Every row has a hidden score from 0 to 20. What is each row's score? 10 is about the middle. The score is a weighted sum of the row's numbers plus the product of two more (or one squared), each taken from its middle value.
[-0.1  0.7 -0.7  0.1 -0.6 -1.  -0.2 -0.9  1.2  0.8 -0.4 -0.3 -0.2  0.6  0.2  0. ] >> 10
[ 0.4 -1.6 -0.9 -0.5 -1.8 -0.9 -0.8 -0.4 -0.3 -1.1  1.1 -0.8  0.  -0.5  0.  -1.5] >> 7
[-0.2  0.5  0.8  0.4  0.6 -0.8  0.   0.7 -0.1  1.1 -0.9 -0.6 -0.4 -0.1  0.2  0.3] >> 9
[ 0.9  1.2 -0.1 -1.1  1.1  0.8  0.   0.5  0.3 -0.1  0.5  1.4 -0.5 -0.4  0.1 -0.5] >> 11
[ 0.6  0.8  0.1  0.2  0.6 -0.2  0.   0.4  0.5  0.2 -0.3  1.7 -0.5 -0.2  1.1  0.4] >> 10
[ 1.5 -2.4  0.7  0.2 -0.6  1.1  0.7  0.7 -1.7 -0.9  0.8 -0.7  0.6  0.4  1.  -0.9] >> 9
[-0.2 -1.  -0.6  0.4 -0.6 -0.2 -0.3 -1.   0.3 -0.6  0.4 -0.8  0.6 -0.1 -0.4  0. ] >> 11
[ 0.2  0.8 -0.7 -0.5  0.5  1.  -0.3 -0.4  1.1 -0.1  1.1 -0.6 -0.6  0.2 -0.8 -0.1] >> 9
[ 0.8  1.2  0.3 -0.1  0.1 -0.3 -0.1  0.2  0.8  0.1 -0.5  1.7 -0.5 -0.1  1.2  0.4] >> 10
[ 0.8  0.5  0.1 -0.2  0.1  0.1  0.1  0.1  0.2 -0.1  0.1  1.6 -0.3 -0.1  1.1  0.1] >> 10
[ 0.3 -1.3 -0.1 -0.2 -0.2  0.9 -0.4 -0.3 -1.3 -2.1  0.8  0.6  1.3 -0.8  0.   0.6] >> 9
[-0.6  0.6 -0.5 -0.5  0.2  0.3 -0.1  0.1  0.3  0.6  0.6 -0.9 -0.8  0.3 -1.3 -0.6] >> 9
[ 0.8  1.3  0.4 -0.1  0.1  0.1 -0.2  0.2  0.5  0.  -0.4  1.4 -0.3 -0.4  0.9  0.2] >> 10
[ 0.4 -0.6  0.1  0.8  0.  -1.1  0.3  0.   0.3  0.7  0.7 -1.5  0.8  1.5 -0.8  0. ] >> 12
[ 1.5 -2.7 -1.1  0.6 -1.7  2.4  1.2 -0.8 -0.8 -1.2  1.2 -1.1  0.2  1.1  0.9 -0.9] >> 2
[-1.  -0.4  0.7 -0.1  0.7 -0.6  0.8  0.9 -0.4  1.1  0.4 -1.3 -0.2  0.4 -0.9 -0.2] >> 9
[ 0.   0.7 -0.1  0.3  0.1 -0.7  0.2 -0.2  0.8  0.4 -0.7 -0.5 -0.5  0.2  0.1  0.3] >> 11
[-0.3  0.3 -0.7  0.3 -0.3 -0.8  0.  -0.5  1.1  0.7  0.  -0.4  0.   0.2 -0.6 -0.4] >> 13
[ 0.6 -1.  -0.1  0.8  0.3 -1.2  0.6 -0.1  0.2  1.   0.8 -1.4  0.9  1.6 -0.9  0.3] >> 12
[-0.5  0.5  0.9  0.4  0.9 -0.9  0.3  0.8  0.4  0.9 -0.9 -0.7 -0.4  0.1  0.3  0.2] >> 9
[-2.2 -1.8 -0.4  0.1  0.   1.8 -0.3 -2.2 -1.6 -2.5  0.  -1.1  2.  -0.6 -1.2  1.8] >> 6
[-0.1  0.9 -1.1  0.  -0.1 -0.1 -0.2 -0.6  1.   0.2  0.6 -0.4 -0.5  0.2 -0.2  0. ] >> 10
[-1.2 -1.4  0.7  0.2  0.1 -0.4 -0.2 -0.9 -1.5 -1.  -0.5 -0.9  1.7 -0.6 -0.8  1.2] >> 10
[-0.5  0.4 -0.8  0.2 -0.2 -0.8 -0.2 -0.7  1.1  0.4 -0.1 -0.3 -0.4  0.4 -0.1  0. ] >> 11
[ 2.  -3.8  0.8  0.3 -0.8  2.7  1.9  0.5 -2.2 -1.4  0.8 -1.6  0.6  0.9  0.6 -1.5] >> 4
[-1.1 -2.   0.9 -0.8  0.2 -0.2  0.9  1.6 -1.6  0.7  1.2 -2.5  0.4  0.3 -2.1 -1.3] >> 9
[-4.  -0.9 -1.1  0.8 -0.1  0.7 -2.2 -4.1 -2.  -3.5 -1.7 -0.6  4.1 -1.3 -2.1  4.5] >> 15
[ 1.8 -2.5  0.4  0.2 -0.4  0.9  1.1  0.5 -1.5 -1.3  0.7 -0.8  0.6  0.5  0.4 -0.7] >> 16
[ 0.8  1.1  0.1 -0.1  0.4 -0.3 -0.2  0.1  0.5  0.  -0.4  1.7 -0.5 -0.1  1.   0.2] >> 11
[ 0.5  0.4  0.1 -0.2  0.3 -0.1  0.1  0.3  0.2  0.2  0.2  1.  -0.4 -0.1  0.   0.3] >> 9
[-0.7 -0.4  0.1 -1.1  0.5  0.3  0.8  0.9 -0.6  0.9  2.1 -0.9  0.4  0.8 -2.1 -0.8] >> 9
[ 1.1 -0.6 -0.4  0.5  0.   2.1  1.2 -0.2 -0.4 -0.2 -0.4  0.4 -0.5  0.6  1.2 -0.1] >> 8
[-0.6  0.4  0.8  0.1  0.8 -1.   0.3  0.8  0.2  0.9 -0.7 -0.5 -0.5  0.   0.2  0.4] >> 9
[-0.2  0.5 -0.9  0.2 -0.4 -0.7 -0.5 -0.4  0.9  0.5 -0.2 -0.5 -0.3  0.2  0.1 -0.2] >> 10
[ 1.5  0.1 -0.2  0.4 -0.9  1.  -0.6  0.8 -1.1 -0.3 -0.7  2.2  0.7 -0.2  0.8 -0.3] >> 14
[-0.2  0.6 -0.8  0.2 -0.2 -0.7 -0.4 -0.7  1.4  0.6 -0.1 -0.5 -0.2  0.4  0.   0.1] >> 10
[ 1.1 -0.1  0.1 -0.2  0.2  0.3 -0.3  0.2  0.  -0.4  0.3  1.3  0.  -0.2  1.2  0.1] >> 10
[ 1.1 -2.  -1.   0.3 -1.7  0.5  0.1 -0.8 -0.7 -1.2  1.2 -0.5  0.5  0.7  0.3 -1. ] >> 15
[ 0.6  1.1  0.   0.1  0.4  0.5  0.3  0.1  0.7  0.1  0.   1.5 -0.5  0.1  0.7  0.3] >> 11
[-0.3  0.2  0.8  0.4  0.8 -0.4  0.8  0.8 -0.3  0.6 -0.6 -0.5 -0.2 -0.1 -0.1  0.5] >> 11
[ 1.1 -0.4  0.   0.3 -0.4  2.1  0.9 -0.4 -0.1 -0.2 -0.2  0.2 -0.6  0.7  1.6 -0.3] >> 1
[-0.1  0.5 -0.9  0.4 -0.3 -0.9 -0.6 -0.7  1.3  0.4  0.   0.  -0.5  0.3  0.1 -0.3] >> 11
[-0.1  0.5 -0.6  0.6 -0.3 -0.8  0.  -0.7  1.2  0.6 -0.3 -0.1 -0.4  0.6  0.1 -0.4] >> 12
[-0.3  0.4  0.5  0.2  0.8 -1.1  0.5  0.7  0.2  0.8 -0.8 -0.5 -0.4  0.1  0.3  0.2] >> 11
[-1.3  0.   1.1 -1.8  0.8  0.9  0.6  1.8 -0.8  1.   1.1 -0.4 -0.8  0.  -1.8 -1.3] >> 6
[-0.4  0.5  0.8  0.4  0.6 -0.8  0.2  0.6  0.2  1.  -0.9 -0.4 -0.4  0.2  0.1  0.4] >> 9
[-0.4  0.4  0.8  0.3  0.6 -0.7  0.5  0.7  0.   1.1 -1.  -0.7 -0.3  0.   0.   0.4] >> 10
[ 0.6 -0.8 -0.6  0.3 -0.9 -0.2 -0.4 -0.4  0.3 -0.3  0.6 -0.4  0.   0.3  0.3 -0.4] >> 11
[-0.3  0.5 -0.9  0.4 -0.1 -0.9 -0.3 -0.6  1.4  0.5 -0.3 -0.2 -0.3  0.1  0.   0.2] >> 12
[-0.2  0.5 -0.8  0.9 -0.5 -0.6 -0.8 -0.5  1.1  0.3 -0.1 -0.1 -0.4  0.4  0.3 -0.3] >> 10
[-1.1  0.3 -1.1 -1.6  1.   1.6  0.3  0.4 -0.1  0.6  1.6 -1.4 -0.9  0.2 -2.3 -1.6] >> 9
[-0.1  0.5 -1.   0.3 -0.4 -1.1 -0.1 -0.4  1.2  0.6 -0.2 -0.2 -0.3  0.6  0.1  0. ] >> 12
[-0.2  0.9 -0.5  0.4 -0.6 -0.9 -0.4 -0.7  1.1  0.4  0.   0.  -0.6  0.5 -0.1  0. ] >> 11
[-0.4  0.5  0.8  0.3  1.1 -0.9  0.7  0.5  0.   1.  -0.6 -0.5 -0.2  0.3 -0.2  0.3] >> 11
[-0.2  0.7  0.8  0.4  0.7 -0.7  0.2  0.5  0.1  0.8 -1.  -0.5 -0.4  0.   0.3  0.1] >> 9
[ 0.8  0.8  0.   0.2  0.3 -0.1 -0.3  0.2  0.6  0.1 -0.3  1.6 -0.4 -0.2  1.   0.8] >> 10
[-0.2  0.4 -0.7  0.5 -0.4 -1.   0.  -0.5  1.5  0.5 -0.3 -0.2 -0.4  0.3  0.2  0.1] >> 11
[-2.6 -1.2 -0.4 -0.2 -0.9  0.8 -2.4 -1.6 -2.8 -2.8 -0.3  0.6  3.6 -1.9 -2.4  2.1] >> 12
[ 0.1  0.6 -0.6  0.2 -0.2 -1.  -0.3 -0.3  1.4  0.6 -0.2 -0.3 -0.3  0.  -0.1 -0.1] >> 12
[-0.2  0.3  0.8  0.5  0.8 -0.9  0.3  0.3  0.1  0.5 -1.  -0.5 -0.2 -0.1  0.4  0.2] >> 11
[-0.1  0.3 -0.9  0.3 -0.3 -0.8 -0.4 -0.7  1.2  0.7 -0.2 -0.2 -0.3  0.5  0.   0. ] >> 11
[ 0.6  1.   0.4  0.   0.4 -0.1 -0.3 -0.1  0.6  0.1 -0.1  1.5 -0.5 -0.3  1.   0.6] >> 9
[-0.4  0.5 -1.   0.4 -0.5 -0.9 -0.3 -0.4  1.2  0.8 -0.3 -0.3 -0.4  0.6 -0.1 -0.1] >> 11
[ 0.   0.5  0.4 -0.4  1.2  0.3  0.5  0.6  0.   0.7 -0.1 -0.8 -0.5 -0.1 -0.4 -0.1] >> 9
[-0.9 -1.5 -0.4 -0.2 -1.  -0.4 -0.1 -0.1 -0.1  0.3  1.9 -2.  -0.2  0.4 -1.9 -1.9] >> 11
[-0.3 -0.6  0.6 -0.8  0.5  0.4  0.9  1.2 -0.4  0.8  2.1 -0.9  0.6  0.9 -2.2 -1.4] >> 10
[-0.4  0.5 -0.9 -0.3  0.  -0.2 -0.4 -0.4  1.1  0.6  0.4 -0.4 -0.5  0.4 -0.5 -0.6] >> 10
[-0.2  0.6  0.4 -0.1  1.5  0.2  0.1  0.7  0.1  0.7 -0.2 -0.5 -0.6 -0.3 -0.3 -0.3] >> 10
[-1.  -0.2  1.  -0.2  1.  -0.7  0.7  1.1 -0.2  1.  -0.1 -1.4 -0.2  0.5 -1.2 -0.3] >> 11
[ 0.   0.7 -0.9  0.7 -0.7 -1.1 -0.5 -0.4  1.1  0.6 -0.5 -0.2 -0.3  0.4  0.  -0.1] >> 12
[-0.6 -1.   1.2  0.   0.3 -0.8  0.8  0.7 -0.6  0.9  0.1 -1.4  0.   0.6 -0.9 -0.5] >> 12
[ 0.3  1.   0.5  0.3  0.1  0.  -0.2  0.1  0.7  0.5 -0.2  1.6 -0.2 -0.4  1.   0.6] >> 10
[-0.7  0.2 -0.6  0.3 -0.4 -0.7  0.  -0.3  0.9  0.9  0.5 -1.  -0.2  0.4 -0.8 -0.6] >> 10
[-0.8  0.3  1.1  0.1  1.3 -0.6  0.2  0.9  0.2  0.9 -0.9 -0.8 -0.5  0.3  0.   0.3] >> 9
[-0.6  0.6  0.5 -0.9  0.6  0.6  0.3  1.   0.   0.3  0.4  0.6 -0.6 -0.4 -0.3 -0.7] >> 8
[-0.3  0.4  0.5  0.2  0.8 -0.6  0.3  0.6 -0.2  0.7 -0.7 -0.5 -0.3  0.   0.1  0.1] >> 10
[ 0.3  0.1 -0.6  0.2 -0.6 -0.7 -0.3 -0.7  0.7  0.2 -0.1 -0.3 -0.3  0.3  0.4 -0.3] >> 11
[-0.3 -0.2 -0.7  0.4 -0.8 -0.6 -0.4 -0.7  0.2  0.1  0.1 -0.2  0.   0.3 -0.4 -0.3] >> 10
[ 0.6  0.6 -1.4 -1.5  1.2  2.6 -0.3 -0.3  0.1 -0.3  1.8 -0.8 -0.7  0.3 -1.6 -0.9] >> 9
[-0.1  0.3 -0.9  0.6 -0.4 -0.7 -0.2 -0.7  1.2  0.7  0.1 -0.4 -0.3  0.2  0.1 -0.3] >> 11
[-0.6  0.6 -0.9  0.1 -0.1 -0.6 -0.5 -0.6  1.1  0.5  0.3 -0.5 -0.5  0.2 -0.3 -0.1] >> 9
[-0.3  0.6 -1.   0.1 -0.5 -0.9 -0.7 -0.8  1.   0.6 -0.2 -0.2 -0.4  0.  -0.1  0. ] >> 10
[-1.   0.5  0.9 -0.1  0.9 -1.1  0.6  0.9 -0.1  1.1 -0.5 -0.9 -0.4  0.1 -0.3  0.3] >> 9
[ 1.1 -1.5  0.1 -0.6 -1.6  2.  -0.1  0.1 -1.3 -1.7  0.1  0.1 -0.9 -1.   1.8 -1.8] >> 3
[-0.1  0.6 -0.6  0.4 -0.3 -0.6 -0.3 -1.   1.5  0.5 -0.3 -0.1 -0.5  0.5 -0.4  0.1] >> 12
[ 0.5 -0.9  1.   0.4  0.   0.1  0.6  0.7 -0.6 -0.2 -0.2 -0.6  0.4  0.   0.4 -0.7] >> 9
[-0.3  0.6 -0.9  0.4 -0.3 -1.1 -0.6 -0.7  1.2  0.3 -0.2 -0.2 -0.4  0.1  0.1 -0.1] >> 10
[-0.5  0.4  0.5  0.4  0.6 -0.9  0.1  0.6  0.3  0.8 -1.1 -0.6 -0.4 -0.1  0.1  0.6] >> 10
[-0.1  0.6  0.5  0.   0.8  0.   0.2  0.5  0.1  0.7 -0.7 -0.6 -0.8  0.2 -0.1  0.5] >> 8
[ 0.6 -0.6 -0.9  0.4 -0.9  0.  -0.1 -0.4  0.4 -0.2  0.4 -0.2  0.   0.6  0.4  0. ] >> 10
[ 0.1  0.7 -0.7  0.  -0.1 -1.  -0.6 -0.6  1.3  0.6 -0.2 -0.1 -0.6  0.3 -0.1 -0.1] >> 12
[ 0.7  1.   0.6  0.2  0.3 -0.2  0.   0.1  0.7  0.1 -0.2  1.4 -0.4 -0.1  1.   0.4] >> 10
[-0.5  0.7  0.9  0.2  1.  -0.7  0.2  0.7  0.3  0.8 -0.9 -0.5 -0.5  0.   0.   0.2] >> 10
[-0.2  0.5  0.5  0.   0.7 -0.9  0.3  0.1  0.   0.9 -1.1 -0.5 -0.6 -0.1  0.3  0.1] >> 10
[-0.3  0.4  1.   0.2  0.6 -0.9  0.5  1.3  0.2  0.8 -0.8 -0.6 -0.5 -0.1  0.1  0.3] >> 9
[-0.5 -2.7  0.8 -1.5 -1.2  2.5  0.4 -0.1 -2.2 -2.7  1.3 -1.3 -0.5 -1.2  0.5 -1.3] >> 1
[-0.2  0.9  0.6 -0.6  0.4  0.3  0.   0.7  0.4  0.2  0.1  0.8 -0.4 -0.5  0.2 -0.4] >> 9
[ 0.5  0.8 -0.1  0.   0.1 -0.3 -0.3  0.1  0.7 -0.1 -0.2  1.6 -0.6 -0.3  1.   0.4] >> 8
[ 1.1  0.1  0.   0.3  0.   0.3 -0.1  0.4  0.  -0.6  0.   1.6 -0.3 -0.2  1.   0.2] >> 9
[ 0.6  1.1  0.4  0.   0.4  0.   0.   0.2  0.5  0.2 -0.5  1.5 -0.5 -0.3  1.   0.2] >> 10
[-4.  -0.1 -0.9  0.3 -0.9 -0.7 -3.6 -2.6 -2.9 -3.4 -1.3  0.8  5.1 -2.3 -3.2  4.1] >> 18
[-1.  -1.5  0.7 -1.1 -0.4  1.4  0.   0.1 -2.5 -1.4  1.1 -0.1  1.6 -0.7 -1.4 -0.3] >> 7
[ 0.5  1.2  0.2  0.2  0.2 -0.1 -0.3  0.3  0.6  0.1  0.   1.6 -0.2 -0.3  0.9  0.7] >> 10
[-0.5  0.6 -0.5  0.6 -0.3 -0.9 -0.2 -0.6  0.9  0.6 -0.2 -0.4 -0.2  0.   0.  -0.1] >> 11
[ 0.4  1.1  0.2  0.2  0.8 -0.1  0.1  0.1  0.5  0.  -0.5  1.4 -0.5 -0.3  1.1  0.2] >> 11
[ 1.5 -3.   0.2  0.1 -1.7  4.1  1.2 -0.2 -2.  -2.5  0.1 -0.6 -0.9 -0.1  2.3 -2.4] >> 4
[ 0.3 -2.3  1.1 -1.3 -0.3  2.2  1.   1.7 -1.7 -0.7  1.8 -0.7 -0.2  0.1 -0.7 -1.8] >> 8
[ 1.5 -0.7  0.1  0.6 -0.2  2.2  1.3 -0.2  0.  -0.4 -0.3  0.3 -0.5  0.7  1.7 -0.1] >> 1
[-0.5 -0.1  0.6  0.   0.6 -0.8  0.6  0.8 -0.4  1.1 -0.2 -1.1 -0.4  0.1 -0.4 -0.1] >> 10
[ 1.7 -1.9 -2.3  0.5 -2.4  1.1 -0.1 -1.7  0.2 -1.2  1.1 -0.9  0.1  0.9  0.5 -1.3] >> 13
[ 1.4 -0.6 -0.6  0.5  0.1  2.3  0.9 -0.4  0.2 -0.5 -0.6  0.5 -0.6  0.7  1.3 -0.2] >> 7
[-0.9 -1.8  0.5 -1.4 -0.1  1.1 -0.3  0.5 -2.3 -1.6  1.   0.1  1.5 -0.9 -1.5 -0.3] >> 7
[-0.6  0.   1.   0.2  1.1 -0.7  0.4  0.6  0.   1.  -0.8 -0.5 -0.4  0.1 -0.3  0.1] >> 10
[ 0.   0.2  0.3 -0.6  0.1  0.2  0.5  0.7  0.   0.4  1.1  0.1  0.   0.2 -0.5 -0.7] >> 9
[-4.8 -0.1 -1.2  0.7 -1.5 -0.9 -4.7 -3.8 -3.3 -4.  -2.   0.9  5.9 -2.9 -3.7  5.3] >> 19
[-0.4  0.8  0.7  0.4  0.6 -0.9  0.4  0.7  0.1  0.8 -1.3 -0.3 -0.4 -0.1  0.1  0.2] >> 11
[ 0.2  0.6  0.2 -0.9  1.8  1.4  0.5  0.9 -0.2  0.3  0.6 -0.7 -0.8 -0.1 -0.9  0.2] >> 8
[ 0.5 -1.   0.8  0.5 -0.1  0.1  0.6  0.7 -0.7 -0.3 -0.1 -0.7  0.2  0.1  0.3 -0.3] >> 10
[ 0.6 -1.3 -0.2  0.8  0.  -0.9  0.8  0.   0.1  0.8  0.7 -1.5  1.1  1.3 -0.9  0.3] >> 8
[ 0.9  0.9  0.3 -0.4 -0.2  0.1 -0.2  0.1  0.4 -0.2 -0.7  1.3 -0.2 -0.2  0.9  0.1] >> 11
[-2.9 -0.5 -0.7  0.1 -0.5 -0.1 -2.3 -1.8 -2.3 -2.1 -0.6  0.3  3.7 -1.2 -3.   2.8] >> 15
[-0.7  0.8  0.6 -3.1  2.7  3.7  0.7  1.8 -1.2  0.1  3.  -0.3 -1.2 -0.2 -2.8 -2. ] >> 6
[-0.5  0.5  1.   0.   0.7 -0.4  0.6  0.8 -0.2  1.1 -0.4 -0.5 -0.6 -0.3  0.1  0.1] >> 9
[-0.2  0.6  0.5  0.1  0.5 -0.8  0.4  0.5  0.1  0.5 -0.9 -0.8 -0.4  0.   0.1  0.2] >> 10
[-0.4  0.4 -0.6  0.3 -0.1 -0.6 -0.1 -0.5  1.2  0.6 -0.1 -0.5 -0.5  0.  -0.3 -0.6] >> 11
[ 0.7  1.   0.1 -0.1  0.   0.  -0.2  0.1  0.6  0.1 -0.3  1.3 -0.6 -0.3  0.9  0.4] >> 9
[ 0.6  1.  -0.1  0.   0.3 -0.3 -0.4  0.3  0.4  0.1 -0.4  1.3 -0.3 -0.3  0.8  0.3] >> 10
[ 0.5  1.3  0.2 -0.4  0.3  0.5 -0.1  0.   0.7  0.1  0.3  1.2 -0.6  0.   0.2  0.2] >> 9
[ 0.8  0.9  0.3 -0.1  0.4 -0.2 -0.2  0.4  0.4 -0.1 -0.2  1.9 -0.4 -0.6  1.   0.3] >> 9
[-0.4  0.7  0.7 -0.1  0.8 -0.8  0.1  0.7  0.2  1.  -0.7 -0.6 -0.6  0.1  0.   0.2] >> 9
[-0.1  0.5  0.7  0.6  0.3 -0.9  0.3  0.5  0.3  1.  -1.  -0.6 -0.4 -0.2  0.3  0.1] >> 10
[-1.5 -1.7 -1.3  0.5 -1.6  0.  -1.5 -2.5 -1.5 -2.8  0.7 -1.3  2.6 -0.5 -1.5  1.5] >> 8
[-1.8 -3.   0.1  0.8 -0.8 -0.1 -1.4 -2.1 -2.9 -3.3  0.1 -1.7  3.5 -0.8 -1.7  2.4] >> 9
[-0.2  0.6  0.8 -0.1  0.7 -0.7  0.2  0.7  0.2  1.  -1.  -0.5 -0.3  0.   0.   0.5] >> 9
[-0.3 -0.5 -0.7  0.3 -0.5 -0.4 -0.1 -0.6  0.9 -0.1  0.1 -0.6  0.1  0.5 -0.3 -0.2] >> 12
[ 0.6  1.1  0.3 -0.3  0.7  0.6  0.   0.3  0.5  0.   0.   1.4 -0.5 -0.4  0.5  0. ] >> 10
[ 0.   0.5 -0.8  0.4 -0.3 -0.7 -0.3 -0.5  1.3  0.6 -0.3  0.  -0.4  0.  -0.1 -0.3] >> 12
[-5.  -0.3 -1.4  0.8 -1.1 -1.1 -4.9 -3.7 -3.5 -4.2 -2.2  0.9  6.3 -2.6 -3.9  5.4] >> 16
[ 0.3  0.9  0.1 -0.2  0.4  0.   0.2  0.3  0.6  0.3 -0.1  1.5 -0.5 -0.3  0.8  0.1] >> 11
[-0.3  0.6  1.1  0.4  0.9 -0.8  0.2  0.7  0.5  0.9 -1.  -0.5 -0.5  0.1 -0.1  0.6] >> 10
[ 0.6  0.7 -0.1 -0.1  0.5  0.  -0.3  0.4  0.5  0.  -0.3  1.3 -0.4 -0.2  0.9  0.2] >> 10
[ 1.2  0.3  0.3 -0.5 -0.4  0.4  0.6  0.2 -0.4 -0.7  0.4  1.4  0.1 -0.3  1.   0.2] >> 10
[ 0.7 -1.  -0.3  0.9  0.1 -1.4  0.5 -0.1  0.5  0.8  0.3 -1.6  0.9  1.6 -0.7  0.4] >> 12
[-0.2 -0.9  0.7  0.5  0.4 -0.5  0.7  0.6 -0.3  0.3 -0.2 -0.9  0.1  0.1 -0.2  0.3] >> 10
[-1.4  0.2  1.5 -0.2  1.  -0.8  0.7  1.5 -0.3  1.2 -0.5 -1.  -0.4 -0.1 -0.8 -0.3] >> 9
[ 0.5 -1.2 -0.1  0.  -0.5  0.6  0.9  0.  -0.4 -0.3  0.3 -1.1 -0.2  0.7  0.4 -0.7] >> 9
[-0.1  0.3 -1.   0.  -0.3 -0.7 -0.1 -0.5  1.2  0.8 -0.2 -0.1 -0.4  0.   0.2  0. ] >> 13
[-0.5 -1.4  0.8  0.3 -0.1  0.1  0.5  0.1 -1.3 -0.8  0.1 -1.1  0.8 -0.4 -0.7  0.2] >> 9
[ 0.2 -0.4  0.9 -0.1  0.1 -0.4  0.6  0.5 -0.2  0.3 -0.6 -0.4 -0.3  0.   0.2  0.2] >> 10
[-0.1  0.7 -0.7  0.1 -0.5 -0.7 -0.1 -0.4  1.2  0.7 -0.4 -0.3 -0.5  0.   0.   0.2] >> 11
[ 1.8 -0.6  0.1 -0.1 -0.7  0.9  0.4  0.5 -0.8 -1.   0.8  1.2  0.3 -0.4  1.1 -0.5] >> 11
[-0.3  0.8 -0.9  0.3 -0.5 -1.  -0.3 -0.8  1.   0.6 -0.6 -0.1 -0.3  0.4  0.1  0.1] >> 11
[ 0.5  1.   0.1 -0.1  0.4  0.1  0.   0.1  0.3  0.2 -0.3  1.5 -0.3 -0.2  0.9  0.5] >> 10
[ 0.   0.2 -0.6  0.3 -0.8 -0.5  0.1 -0.5  0.8  0.1  0.1 -0.3 -0.2  0.5 -0.1 -0.2] >> 11
[-1.  -0.6 -0.5 -0.3 -0.1 -0.4 -0.1  0.   0.3  1.1  1.2 -2.   0.   0.6 -1.6 -0.9] >> 8
[ 1.3 -0.6 -0.3  0.3 -0.1  2.1  1.4  0.1 -0.3 -0.5 -0.3  0.4 -0.5  0.5  1.6 -0.2] >> 6
[-0.6  0.   1.1  0.4  0.6 -0.9  0.7  0.8  0.1  1.3 -0.3 -0.8 -0.1 -0.1 -0.4 -0.2] >> 11
[ 0.4  1.1  0.3 -0.1  0.4 -0.4  0.2  0.1  0.5  0.  -0.1  1.5 -0.6 -0.1  1.   0.2] >> 9
[-0.3 -1.9  0.4 -1.  -0.7  0.2  0.3  1.3 -1.4  0.   2.8 -1.1  0.7  0.  -2.  -1.8] >> 10
[ 0.   1.1  0.3 -1.8  1.6  2.1  0.2  1.2 -0.4  0.   1.3  0.3 -0.8 -0.4 -1.1 -0.7] >> 7
[ 0.5 -0.7 -1.5  0.4 -1.7  0.  -0.1 -1.2  1.  -0.3  0.5 -0.1 -0.3  0.8  0.3 -0.7] >> 12
[-4.4  0.1 -0.9  0.4 -0.9 -0.7 -3.8 -2.9 -2.9 -3.5 -1.7  0.5  5.2 -2.2 -3.6  4.5] >> 16
[-1.1  0.2 -0.4 -0.5 -0.3 -0.7 -0.1 -0.1  0.6  0.8  0.  -0.8 -0.5  0.3 -0.8 -0.4] >> 9
[ 0.3  0.8 -0.1 -0.4  0.3  0.2 -0.1  0.2  0.3  0.  -0.1  1.3 -0.4 -0.3  0.8  0. ] >> 10
[-0.4 -1.2 -0.4  0.4 -0.6  0.5 -1.3 -1.4 -1.5 -2.5  0.3  0.9  2.2 -1.  -0.5  1.5] >> 8
[-1.8 -0.7 -0.4 -0.8  0.   0.1 -0.3 -0.1 -1.  -0.4  0.7 -0.5  1.8 -0.2 -2.3  0.1] >> 13
[ 0.6 -0.6 -1.6  0.9 -0.8 -1.3 -0.2 -0.8  1.5  0.7  1.  -1.   0.7  1.6 -0.7  0. ] >> 14
[-0.8  0.3  0.9 -1.2  1.9  0.6  0.6  1.2 -0.4  1.   0.4 -1.4 -0.8  0.1 -1.4 -0.7] >> 8
[ 0.7  0.9  0.2 -0.1  0.1  0.2 -0.2  0.3  0.7  0.1 -0.4  1.6 -0.3 -0.3  0.8  0.5] >> 10
[-0.6  0.8  1.   0.2  1.  -0.8  0.2  0.8  0.   1.  -0.9 -0.8 -0.4  0.2  0.1  0. ] >> 8
[ 0.5  0.9  0.1  0.   0.3  0.  -0.2  0.2  0.4  0.1 -0.1  1.2 -0.4 -0.1  0.8  0.3] >> 10
[-0.3  0.5 -0.8  0.2 -0.6 -1.2 -0.3 -0.6  1.2  0.4  0.  -0.5 -0.6  0.2 -0.2  0.1] >> 10
[ 0.1  0.1  1.3  0.3  0.4 -0.6  0.2  0.9  0.   0.8 -0.7 -0.5 -0.4 -0.1  0.2  0.1] >> 9
